(in the rows, 128 means zero)
Each named move below is a turn or a mirror, shown by a few rows before and after it. Which moves, in which order, take the first row of each later pair to the second? The first pair is answered.
move vopo:
[166 119 113 148 155  78 133 130  73 147 102 105 148  99 146 140 140 124
 108 119 142 180 105 146 121 131 121 158 151 136 119 123 145  77 113 154
  97] -> [159 110 109 149 131  89 122 116  64 145  87 111 135 109 150 121 148 102
 114 115 148 173 113 146 117 117 107 158 173 142 112 123 141  74 113 144
 121]
[ 77 148 127 112  90 121  79 147 152 154 135 134 134 132 108 154 118 125
 103 150 120 134  87 109 124 117 131 123 115 116 142 133 122 153 159 124
 131] -> [ 77 141 122 112  76 127  78 136 150 157 128 138 127 134 117 140 117 115
 107 147 129 130  94 109 129 112 125 118 126 120 140 130 117 148 160 120
 146]
[127 125  80 138 158 107 139 159 144 170 161  90 177 113 116 123 122 175
 121 158 138 162 121 147 135 134 114 121 113 127 140 128 135 135 139 176
 126] -> [126  98  69 145 105 141 113 124 143 166 126 106 143 134 134  77 137 123
 138 146 159 150 142 147 143  97  90 120 156 142 132 119 124 119 138 146
 181]
[132  82 127 118 141 137 115 139 129 112 130  93 133 149 137 145 113 101
 138 148  84 142  91 147 168 139 141  99 128 166 166 132 152  90 127 102
 112] -> [129  81 124 121 138 135 113 138 128 110 121  89 131 152 135 143 115  96
 140 150  85 142  88 144 172 140 142  98 133 169 162 130 151  92 129 100
 115]
move sev:
[129 121  92 155 102 128 106 111 118 135 155 124 103 156 130 129 135 101
 135 109 121 156 130 123 131 136 146 116 137 128 177 148 160 111 140 102
 134] -> [131 142  97 152 113 124 110 112 131 129 175 119 114 137 114 143 142 137
 117 110 118 144 125 119 112 144 143 111 119 121 174 160 158 114 152 107
 110]
[128 138 136 128 125 126 137 123 104 139  88 124  97 137 129 105 115 134
 147 130 144 116 149 134 141 125 115 120 117 134 142 141 106 138 131 128
  99] -> [125 146 138 127 135 127 136 119 104 138  99 121 101 131 123 113 118 146
 141 126 144 111 146 130 136 124 117 121 109 129 142 145 105 140 136 129
  91]
[158 125 126 146 164 145 174 159 123  94 135 128 128 124 156 156  83 184
 143 111 134 140 136 139 128 166 133 125 111 122 121 124 125 120 114 160
 102] -> [148 110 116 154 143 145 167 160 111 105 111 137 119 144 180 140  77 144
 169 117 137 152 139 149 145 155 139 126 135 131 123 109 123 118  99 152
 132]
move refat:
[154 120 125 140 115 115 168 153 110 100  84 158 116 129 150 123  91 105
 169 120 163 159 154 105 181 154 124 116 141 113 123 107 104 140 114 158
 170] -> [134 131 136  91 128  80 134 182 119 128 142 137 159 110 116 177 104 119
 125 146 127 186 108  98 175 127 157 121 124  99 143 111 132 167 138 148
 112]
[133 107 137 122 134 102  93 136  91 163 140  73 129 149 152 118 168  97
 135 143 119 171 134 149 155 143 164 139 157 162 141 140 161 112  75 127
  95] -> [143  98 130 143 132 112 116 127  94 151 116  88 115 160 168  99 156  89
 157 133 133 162 149 150 161 153 150 130 158 165 131 137 143 103  61 137
 125]
[141 117 147 138 159 100 157 174 135 126 145 141 153 130 148 187  96 137
 128 170 117 156  92 112 164 158 177 127 105 118 144 111 127 142 130 165
  85] -> [142 109 162 137 126 120  99 127 112 152 169 108 146 110 111 168 166 114
 112 151  94 130 117 123 122 116 168 140 142 149 139 151 169 106 152 135
  48]
Then:
Between the rows of a pair lie 2 to 3 moves.
[131 107 120 158 139 119 146 155 100 129 129 100 106 145 142 121 107 148
 148 103 137 104 140 142 118 150 138 149 140 142 123 112 157 144 145 151
 162] -> [122 117 121 141 144 110 154 172 113 128 138 108 121 144 140 135  90 155
 136 112 133 107 119 136 126 151 143 147 126 126 125 106 147 163 148 155
 164] -> sev then vopo then refat
[157 129 124 159 109 161 125  85 117 113 117 131  92 128 122  79 159 122
 153  96 139  86 177 135  91 124  99 123 136 155 114 159 129 101 135 135
 139] -> [160 134 120 169 125 156 145  91 120 102 112 130  89 127 126  84 148 139
 152  97 143  81 179 136  90 144  99 128 128 152 116 158 127 102 130 143
 138] -> vopo then refat then vopo
[ 97 121 120 105  98 100 117 132 167 127 128 120 117 125 162 114 141  93
 140 162 145 166  90 153 130 109 152 128 142 136 107 110 114 128 152 108
 164] -> [123 141 116 139 114 133 144  98 173  88 115 133  93 113 152  91 144 129
 139 131 166 116 125 148  96 142 119 121 125 136  85 131  98 106 152 121
 165] -> sev then refat then refat
[153 145 151 103  94 157 105  85 146 141 159 120 130 128  82 112 159 135
  79 105 107  94 147 117 101 103 104 117 119 153  78 175 148 134 165 102
 100] -> [143 135 123 121 109 130 180 138 159 111  94 169 122 166 151 113  68 122
 128 127 141 142 124 110 179 146 115 105 103 125  84 118  88 175 119 132
 182] -> refat then refat then sev
[125 156 129 104 109 149 118  95 134 114 164 142 116 102  96 114 147 150
  96 105 123  80 132 112  93 108 115 118 115 121 109 134 118 133 158 113
 106] -> [120 164 127 106 127 133 157 129 148  99 150 160 128 112 118 130  98 164
 108 123 130  98 115 104 124 133 121 115  88  96 117 115  93 157 146 132
 123] -> sev then refat then sev
[146 131 125 136 142 116 178 117 116 129  77 106 139 168 160 129  48 148
 145 104 151 147 132 124 154 136 104 122 106 119 120 108 170 149  80 178
 156] -> [135 118 130 118  74 150 100  69 113 149  92 108 119 167 143  85 107 100
 126  93 140 124 148 122 132  68  81 127 149 135 110 122 178 126 114 130
 163] -> sev then refat then vopo
[136 131  69 184 144 124 163  91 131  76  91 114 103 139 164  84 111 130
 121 135 132  87 163 137 130 184 121 115 127 114 129 125  86 158  39 125
 175] -> [116 160  84 138 179  91 149 126 153  91 157  97 145 102 124 149 112 184
  67 149 101  99 120 130 115 180 145 120  82  90 136 136 102 186  72 129
 104] -> sev then refat
[120 103 124 127  96 125  87 115 112 160 119 116 115 129 130 118 170  80
 151 133 114 135 134 139 122 102 134 137 166 144 133 123 145 113 123  95
 122] -> [148 114 123 152 129 132 111 110 102 142 116 103 112 119 129 116 171 111
 158 116 120 116 159 142  93 128 131 135 157 159 123 141 150  95 115 118
 103] -> vopo then refat
